(in the rows, 128 means zero)
Rotation paths and how fast each direction turns (degrees a step)
Each turn is a multiple of 5 degrees from 10 to 175, or 0.
Each row of a path follows its step; steps can be skipped.
Path 1:
step 0: [132 125 131 125 136 122 129 125 131 130 138 132 129 133 116 119 117 125
 121 127 134 128 124 127 135 127 124 130 120 123 143 126 124 127 131 139
 130 126 123 121 129 129 140 130 136 119 128 141 129 119 133 125 128 135
 121 117 134 123 123 118 130 132 123 119 127 131 126 135 128 131 128 130
 126 123 123 125 130 121 142]
step 2: [120 130 123 117 131 135 128 121 133 128 121 126 127 133 125 133 126 136
 123 135 135 132 135 133 131 118 132 135 137 122 129 127 129 126 120 124
 116 130 127 136 117 130 135 119 126 129 137 122 128 128 124 129 125 124
 128 127 113 130 121 134 128 128 134 130 118 134 130 125 134 124 127 142
 131 124 118 121 120 121 128]
step 9: [133 124 128 122 127 125 124 128 136 127 112 116 124 127 128 127 132 132
 124 128 133 136 131 121 127 134 135 114 140 126 128 140 124 127 122 127
 120 120 124 123 127 121 123 132 124 121 132 119 129 129 116 126 136 127
 129 120 130 125 119 131 128 136 120 126 122 125 119 131 126 133 123 132
 132 127 127 122 122 123 141]
step 10: [135 121 147 119 133 130 136 132 131 119 130 123 126 124 131 130 131 124
 123 127 117 129 142 128 135 120 132 131 130 129 134 130 130 118 130 126
 126 121 116 116 126 118 131 125 128 129 123 125 121 126 124 121 133 122
 132 123 130 135 136 124 118 131 128 124 115 135 125 124 128 125 129 130
 126 130 123 127 131 139 123]
step 15: [122 127 127 122 125 128 120 126 122 121 123 128 140 116 130 125 132 136
 126 131 124 122 125 138 128 135 135 132 136 127 124 118 132 138 124 136
 126 132 127 131 133 121 131 136 134 133 135 132 131 133 130 128 119 129
 122 122 131 137 129 130 118 128 119 124 115 137 132 127 130 131 120 134
 113 128 131 127 130 127 115]
step 16: [138 131 141 127 133 129 120 128 134 136 128 131 134 131 139 132 131 129
 130 119 137 127 120 126 133 134 139 129 129 135 126 122 127 128 124 120
 119 131 132 127 124 130 124 132 130 128 136 120 125 135 125 135 126 119
 121 121 128 129 128 128 118 140 135 115 137 125 123 129 129 128 122 130
 115 128 134 123 129 115 133]
step 19: [127 131 131 134 127 140 120 129 126 135 130 119 124 125 124 119 130 125
 128 149 123 128 138 127 119 121 138 125 145 130 125 128 127 123 123 126
 129 130 125 130 133 144 134 119 133 124 130 123 128 126 137 129 120 126
 125 123 132 124 139 123 126 120 124 128 124 125 126 129 126 130 123 129
 133 124 134 133 117 124 128]
step 20: [131 136 130 127 131 133 137 132 125 129 129 125 126 146 128 134 123 134
 127 142 134 128 121 128 136 130 123 127 144 115 130 122 131 121 124 129
 133 125 126 130 127 126 122 123 126 127 141 130 129 127 131 122 131 131
 132 121 120 125 128 126 127 133 132 122 116 125 130 131 127 132 138 142
 122 125 129 132 120 121 122]
step 22: [124 130 125 112 123 123 134 121 134 128 128 128 136 125 126 136 122 125
 116 128 125 137 130 136 129 124 128 133 129 129 125 129 129 138 123 126
 129 128 136 121 124 125 134 140 120 126 126 131 138 130 136 124 124 130
 122 128 131 134 134 126 125 131 115 126 119 121 119 133 130 113 129 128
 136 119 131 123 137 122 129]
step 29: [122 120 131 127 133 128 129 129 135 126 122 122 130 123 126 132 114 127
 128 129 138 125 132 121 132 131 128 131 133 140 136 121 124 136 125 135
 113 118 122 136 125 134 140 132 117 127 132 132 132 116 135 127 126 122
 121 125 120 124 121 137 130 123 121 121 129 121 128 131 134 125 135 121
 129 123 133 130 129 125 126]
Directions:
[131 126 129 128 130 128 126 129 128 131 130 129 125 129 126 128 131 128
 126 129 130 129 126 126 127 127 127 126 127 130 127 126 128 127 125 126
 124 128 128 129 128 128 129 130 127 128 126 128 126 129 129 126 130 129
 129 127 126 130 127 125 130 129 127 129 130 129 130 128 126 129 126 128
 129 129 128 128 129 128 127]
160
Path 2:
step 0: [134 140 131 124 132 135 130 123 120 138 139 120 126 121 118 131 123 132
 131 128 137 128 117 135 122 123 128 122 130 119 132 126 136 131 119 128
 119 132 120 128 136 133 125 127 128 125 129 120 126 130 133 124 129 139
 129 130 131 134 149 127 136 124 126 140 128 113 130 123 123 125 119 126
 121 126 121 120 136 130 126]
step 2: [137 136 127 130 136 113 127 130 128 132 135 122 129 132 119 138 123 143
 128 132 134 133 118 125 134 130 130 135 125 137 133 116 132 131 136 132
 128 126 137 128 134 125 132 118 117 125 122 129 114 129 131 119 128 132
 121 125 129 129 141 134 128 128 130 135 126 132 129 131 133 139 133 132
 120 129 137 121 134 138 136]
step 8: [140 133 122 120 125 129 129 128 137 126 130 126 129 129 128 140 116 128
 121 122 128 134 125 133 124 130 133 137 129 126 131 119 127 138 130 129
 129 127 133 140 134 128 125 124 124 137 117 119 112 124 127 116 126 124
 123 133 119 130 140 117 139 120 132 134 120 126 125 128 124 123 125 124
 110 122 128 132 120 125 129]
step 10: [128 139 118 127 131 122 129 127 129 129 131 123 131 123 123 142 126 141
 125 117 134 130 124 125 119 122 116 130 126 128 132 131 136 138 131 127
 131 119 125 135 128 124 123 128 120 126 129 127 123 129 137 131 134 136
 131 139 127 127 140 140 142 128 134 126 135 115 119 119 120 133 115 126
 128 136 125 131 135 128 135]
step 13: [126 117 135 124 126 130 109 135 121 119 131 116 127 134 115 134 115 126
 122 122 134 124 129 134 137 129 130 128 127 131 127 135 124 130 124 129
 126 133 141 142 133 125 127 129 131 136 142 124 121 134 125 122 128 135
 129 126 126 130 140 138 134 123 126 132 122 139 130 132 126 122 125 137
 127 124 132 127 135 132 136]
step 18: [138 128 122 129 129 139 131 130 148 133 121 118 118 128 116 132 132 131
 128 123 142 132 124 140 124 127 144 132 135 126 124 128 125 125 127 133
 131 126 128 136 131 127 126 119 122 132 123 121 115 130 130 128 122 130
 124 134 127 131 139 136 141 125 131 141 124 129 122 123 128 136 121 126
 127 133 126 121 131 135 127]
step 19: [131 134 124 113 124 125 119 131 129 117 129 107 134 114 124 129 133 132
 122 120 135 127 123 130 125 135 129 131 121 129 125 136 132 131 128 131
 122 127 141 129 134 123 141 135 125 126 125 127 126 126 115 132 140 130
 128 124 122 126 128 130 138 127 124 138 127 131 127 121 129 119 129 128
 117 128 125 124 139 131 140]
step 25: [141 134 135 120 136 131 127 133 130 122 135 122 133 133 140 136 120 144
 124 130 139 128 115 126 140 133 133 134 129 137 133 130 128 127 132 125
 134 127 140 132 131 133 131 127 129 120 132 130 115 129 123 126 122 136
 126 127 122 132 125 143 136 137 128 133 125 125 120 130 132 121 133 135
 124 124 132 121 137 127 135]
step 26: [130 130 124 120 126 124 134 138 135 134 138 115 129 121 127 122 128 134
 121 120 128 133 134 123 129 120 137 124 132 125 139 126 126 138 127 124
 135 123 130 140 134 134 134 133 132 141 132 126 128 133 122 134 116 133
 120 135 123 135 137 122 140 133 133 135 128 124 114 118 119 127 122 126
 127 121 127 135 127 124 127]
step 27: [138 131 120 128 123 125 137 122 121 115 124 117 128 118 136 137 130 136
 121 136 128 121 129 135 123 132 125 122 138 123 131 131 132 118 123 126
 123 127 130 121 137 130 127 137 130 126 120 118 121 135 128 126 119 147
 126 134 127 120 136 124 140 134 129 136 122 124 127 115 132 128 133 132
 122 135 130 128 133 128 126]
Directions:
[130 129 127 129 128 128 128 125 126 129 126 129 127 127 129 127 128 127
 128 130 126 130 129 128 129 129 131 127 127 125 129 127 129 128 127 127
 126 128 127 125 129 126 128 128 128 130 129 126 124 128 128 131 127 128
 129 128 129 128 128 129 130 129 129 131 128 129 129 130 126 129 128 125
 130 126 129 126 127 127 128]
120
[130 130 128 131 127 129 131 128 130 133 126 129 128 127 126 126 125 128
 128 128 128 127 128 129 127 129 128 127 128 132 128 125 128 130 129 128
 129 127 128 130 128 129 129 127 127 127 126 127 128 129 130 127 129 128
 129 130 126 128 128 129 129 130 130 128 127 128 130 127 126 129 126 127
 128 130 127 130 126 127 130]
175
[129 129 129 129 130 129 128 129 127 128 129 130 127 131 126 130 129 129
 129 126 129 129 128 129 131 124 128 128 127 128 128 131 130 129 127 126
 129 127 128 125 127 129 126 126 128 128 129 126 130 128 130 126 126 127
 125 129 127 127 130 131 128 128 130 129 128 128 126 130 128 129 127 125
 127 126 129 131 128 127 129]
140
[129 128 127 127 129 129 127 127 128 127 125 128 130 129 130 128 126 128
 128 127 129 129 129 129 129 132 130 130 131 128 128 128 131 127 130 127
 129 128 127 130 128 127 127 128 132 127 131 126 127 128 128 125 128 130
 128 129 129 125 128 128 128 129 126 128 128 130 129 129 129 131 128 129
 127 129 128 129 126 131 125]
155
[125 127 126 125 130 127 129 127 127 129 125 130 126 126 130 128 127 129
 127 127 128 128 130 127 128 128 126 126 130 127 132 128 127 127 128 127
 127 129 126 127 126 130 127 126 129 127 127 125 130 126 130 128 127 129
 126 127 126 129 128 127 130 129 128 129 130 127 129 128 127 128 126 130
 129 128 129 129 130 128 130]
65
[127 130 127 127 128 129 124 131 128 127 129 127 126 126 126 128 129 125
 128 128 128 128 127 128 126 128 130 129 130 128 129 127 128 128 130 125
 125 128 127 127 127 127 130 129 131 130 127 128 128 128 128 127 126 126
 128 131 127 129 128 126 127 126 131 128 127 130 129 128 128 127 125 129
 128 129 126 130 127 126 128]
140
Path 3:
step 0: [130 135 107 128 120 124 137 136 127 130 135 127 123 132 125 121 134 115
 128 120 130 127 126 130 127 124 130 129 134 119 129 115 130 128 134 128
 120 130 131 125 126 129 141 123 136 123 128 127 131 123 142 122 126 118
 128 128 135 126 122 133 119 120 134 128 136 124 126 117 127 139 126 133
 133 131 126 135 134 131 143]
step 5: [122 126 126 131 125 124 125 134 127 130 120 133 128 119 124 117 127 142
 138 136 126 137 131 130 124 127 135 146 137 126 124 119 119 114 122 127
 126 140 132 131 127 132 119 124 135 120 123 131 126 120 135 118 125 131
 126 126 117 124 125 139 137 124 131 129 127 128 135 138 124 133 122 119
 134 130 124 125 128 128 134]
step 6: [124 131 130 124 125 130 126 144 128 126 132 121 128 116 125 123 144 130
 123 122 123 136 133 122 131 127 141 135 137 125 120 126 113 136 132 120
 129 134 130 128 123 134 131 122 134 132 127 125 129 128 133 131 134 120
 123 126 130 118 123 135 132 110 134 123 128 134 120 130 138 123 125 133
 131 126 133 125 127 119 119]
step 7: [141 133 125 123 121 119 136 145 133 128 135 132 126 116 133 120 132 128
 131 124 131 133 131 125 139 126 130 129 134 136 132 135 129 119 122 136
 140 127 125 130 127 125 137 129 123 134 127 136 136 142 131 133 140 123
 130 123 130 125 125 120 128 120 124 129 116 128 131 124 131 128 126 129
 121 124 144 132 125 121 131]
step 9: [122 125 112 133 114 125 132 137 121 119 128 135 127 121 119 137 133 122
 131 129 126 131 142 112 121 125 132 127 127 129 125 129 122 132 141 126
 127 124 135 128 123 122 123 136 131 120 131 124 121 125 136 126 129 136
 122 130 134 126 128 134 124 127 133 135 126 130 116 127 127 127 135 114
 132 120 125 124 119 125 121]
step 10: [142 120 118 130 123 123 133 142 120 121 133 137 132 128 132 125 129 132
 137 124 131 135 127 125 129 132 129 120 129 135 129 123 119 135 128 121
 127 127 127 124 126 130 134 133 132 126 125 116 120 147 122 123 134 122
 116 128 129 131 119 126 122 119 126 133 126 123 133 138 120 120 133 119
 125 136 121 130 129 129 135]
step 11: [134 121 123 126 132 126 122 130 134 112 134 128 123 125 140 128 117 129
 130 128 132 127 135 127 134 134 137 126 132 114 124 106 125 128 133 135
 130 135 126 128 124 122 124 127 125 126 129 125 135 125 133 123 138 112
 126 128 123 139 127 121 132 123 125 120 125 126 131 133 126 127 122 118
 133 141 131 135 132 130 133]
step 17: [128 123 122 131 126 126 116 136 127 130 125 129 116 125 132 116 136 125
 135 121 125 137 136 122 132 137 126 131 123 118 125 126 133 128 123 133
 134 126 130 137 122 122 122 123 132 117 121 117 131 123 130 132 141 126
 118 122 129 126 130 121 123 121 131 134 139 138 138 126 131 143 132 122
 136 120 131 123 125 126 135]
step 19: [137 129 123 124 118 119 133 134 135 124 134 139 129 135 137 138 123 126
 125 134 142 137 125 125 137 127 132 128 128 124 122 125 119 129 136 124
 129 123 125 131 133 130 129 122 123 125 121 127 136 128 134 140 124 117
 130 130 133 119 139 128 140 128 130 130 116 130 118 128 113 128 126 127
 121 129 124 123 115 128 134]
step 22: [140 125 117 127 132 134 136 121 126 121 137 142 128 134 139 131 129 138
 143 134 132 127 131 125 128 126 131 138 116 122 133 124 112 130 125 120
 126 127 125 128 128 139 123 121 130 124 134 138 127 118 127 127 130 121
 126 121 124 130 134 128 124 120 127 136 137 135 127 137 132 124 124 123
 121 128 122 123 124 134 127]
Directions:
[128 126 130 130 132 128 127 128 128 130 130 128 128 127 128 127 129 127
 131 128 129 126 126 129 129 125 128 131 127 129 126 127 127 130 126 128
 129 130 127 128 126 129 126 128 129 129 130 130 127 127 126 128 126 128
 129 132 126 130 127 128 127 127 128 127 125 127 127 128 129 131 128 129
 129 126 126 127 130 128 129]
35
[127 126 126 130 127 128 126 128 126 129 129 130 128 128 127 127 129 126
 129 126 126 128 128 128 127 130 129 128 129 129 130 132 129 128 125 126
 127 129 128 126 129 128 127 127 129 127 129 126 125 125 126 127 129 130
 127 132 126 129 129 131 131 128 128 128 130 130 128 128 129 128 127 126
 128 128 129 128 125 129 129]
90
[127 127 131 128 131 129 129 127 127 128 128 130 127 129 129 126 127 129
 128 126 128 130 128 129 128 127 129 124 130 129 130 126 127 128 127 127
 129 127 128 127 129 130 129 131 128 126 130 127 131 127 131 126 127 127
 130 128 128 130 127 129 130 127 127 130 129 129 128 126 129 128 129 127
 128 127 127 127 129 131 125]
35
Path 4:
step 1: [138 123 127 129 137 123 124 129 127 126 131 128 143 137 132 130 127 134
 134 134 130 139 129 124 129 141 134 141 130 135 132 125 126 119 123 123
 113 129 122 136 132 126 130 128 126 134 126 129 122 133 125 139 130 120
 139 124 121 114 128 126 125 132 132 127 137 113 130 122 130 146 126 138
 138 131 124 132 130 121 133]
step 4: [141 129 112 137 126 120 109 124 128 125 122 121 134 136 134 119 134 129
 145 130 119 132 123 133 129 126 140 129 129 121 128 125 124 124 125 110
 133 124 133 125 123 132 134 143 133 130 129 123 125 124 125 128 128 122
 135 129 127 123 121 128 128 123 123 123 138 136 126 128 130 127 135 129
 114 134 125 132 130 128 122]
step 6: [127 124 133 123 135 128 124 132 124 129 129 111 135 120 122 132 118 126
 130 132 141 135 126 132 121 130 120 130 125 132 126 126 125 136 118 125
 127 123 129 116 139 117 129 126 124 132 134 122 127 137 130 113 124 122
 135 130 117 141 144 132 128 131 129 133 123 140 133 119 138 125 131 132
 135 122 117 129 120 125 121]
step 17: [131 109 123 130 133 124 111 123 117 123 121 130 137 131 129 128 122 128
 134 130 131 142 130 130 133 142 123 124 123 130 126 123 122 125 143 134
 128 116 131 117 125 120 138 134 116 126 134 129 134 133 139 126 135 127
 121 123 125 123 130 128 135 126 124 135 132 141 130 131 134 121 126 124
 130 122 127 122 121 130 129]
step 18: [124 125 128 121 127 135 125 135 114 127 121 122 127 113 135 137 135 139
 134 120 117 133 133 120 135 129 130 130 112 129 139 121 138 129 120 126
 136 129 134 129 134 139 125 121 130 130 125 127 120 118 136 132 126 125
 120 122 136 136 139 125 128 122 134 117 122 135 125 126 130 120 125 141
 133 134 124 126 127 135 126]
step 20: [139 122 124 129 123 128 124 115 129 125 126 140 125 125 120 127 117 129
 127 128 136 132 130 138 124 135 130 131 135 129 130 127 140 111 126 120
 121 116 125 134 130 124 132 130 124 115 131 120 125 120 131 130 129 122
 138 137 136 113 134 116 132 126 130 127 129 124 131 121 129 131 110 124
 139 129 128 129 123 129 118]
step 22: [121 142 121 138 139 135 131 131 126 143 128 126 127 138 132 125 132 133
 133 128 129 131 131 133 119 122 123 134 123 128 121 130 128 127 132 134
 121 118 142 127 123 127 125 137 135 129 128 129 132 132 122 131 128 122
 127 132 126 125 129 128 143 139 137 127 127 147 121 126 132 127 136 116
 123 140 125 126 134 122 116]
step 23: [134 119 116 131 122 125 111 115 126 137 135 131 127 129 125 131 135 129
 132 140 131 118 141 134 140 138 117 128 133 130 136 122 125 124 123 112
 127 131 132 136 123 122 121 128 133 130 124 119 134 132 120 128 134 126
 122 120 133 115 131 136 129 125 128 124 132 134 117 124 117 122 130 131
 126 129 129 131 121 133 130]
step 26: [130 123 122 130 128 133 129 122 123 114 117 122 122 133 139 127 138 126
 140 130 133 131 124 136 145 120 127 123 127 137 123 113 132 119 126 128
 128 130 126 134 121 119 124 115 125 129 124 118 127 124 126 125 122 122
 136 120 131 119 123 117 136 132 124 131 118 127 126 134 120 117 119 135
 131 124 124 133 132 119 133]
step 29: [131 120 126 126 122 142 126 135 125 134 129 119 131 129 131 129 139 116
 142 129 136 122 137 138 135 129 134 137 126 137 132 133 133 148 133 124
 124 126 135 124 123 138 132 128 132 117 132 117 121 120 137 119 131 125
 122 131 132 121 132 122 131 124 124 123 116 131 132 115 126 120 119 126
 123 130 127 123 127 130 134]
Directions:
[128 127 130 130 127 128 126 124 128 128 125 127 128 126 126 127 129 129
 126 127 127 129 126 132 128 129 125 127 127 128 129 127 128 127 127 128
 129 129 129 129 132 131 128 130 125 128 129 131 127 128 125 130 126 130
 126 129 126 129 129 129 132 128 127 128 129 128 130 128 129 128 128 128
 128 128 129 126 129 128 128]
10
[129 125 131 130 125 128 126 130 127 126 130 128 129 125 126 128 131 129
 128 128 127 127 128 127 130 126 128 127 128 125 127 128 130 126 127 129
 126 126 128 129 129 129 126 129 131 127 130 127 128 127 127 129 128 129
 128 128 129 128 128 128 128 129 127 125 130 129 125 130 127 128 126 128
 126 126 126 129 128 126 130]
135
[129 128 126 125 127 128 129 130 127 127 128 127 128 126 126 127 131 129
 130 127 126 129 125 128 126 127 130 126 127 129 126 126 125 127 127 128
 129 127 130 127 127 127 129 128 126 128 128 127 128 128 128 125 128 129
 126 129 127 129 130 128 127 129 127 130 128 127 130 130 127 123 126 129
 130 127 128 126 127 128 130]
35
[128 127 125 129 129 131 131 127 129 128 129 129 130 126 127 127 130 128
 130 128 128 130 128 125 128 129 127 126 128 130 128 128 132 127 129 128
 128 127 125 130 128 130 128 127 130 130 129 130 127 127 127 129 128 129
 130 127 129 129 129 128 128 129 129 129 128 126 128 126 128 128 126 126
 129 133 127 126 129 127 126]
170
[127 127 131 128 129 130 127 131 128 131 129 128 131 131 128 128 126 127
 130 129 129 130 125 128 130 128 128 126 129 127 127 125 128 125 129 128
 128 129 127 127 129 125 128 129 127 129 127 130 129 126 128 126 127 129
 129 129 127 127 127 131 131 127 129 128 128 128 129 128 126 129 128 131
 126 129 127 127 128 128 129]
160
[128 128 129 129 128 131 131 128 129 125 129 128 126 128 128 130 130 128
 129 128 128 126 127 128 129 128 125 130 128 129 126 127 127 130 127 129
 128 129 129 127 128 126 127 130 126 131 126 130 129 130 128 128 129 128
 128 128 130 126 127 127 129 125 126 127 128 124 127 127 129 128 128 127
 127 128 130 127 128 125 131]
25
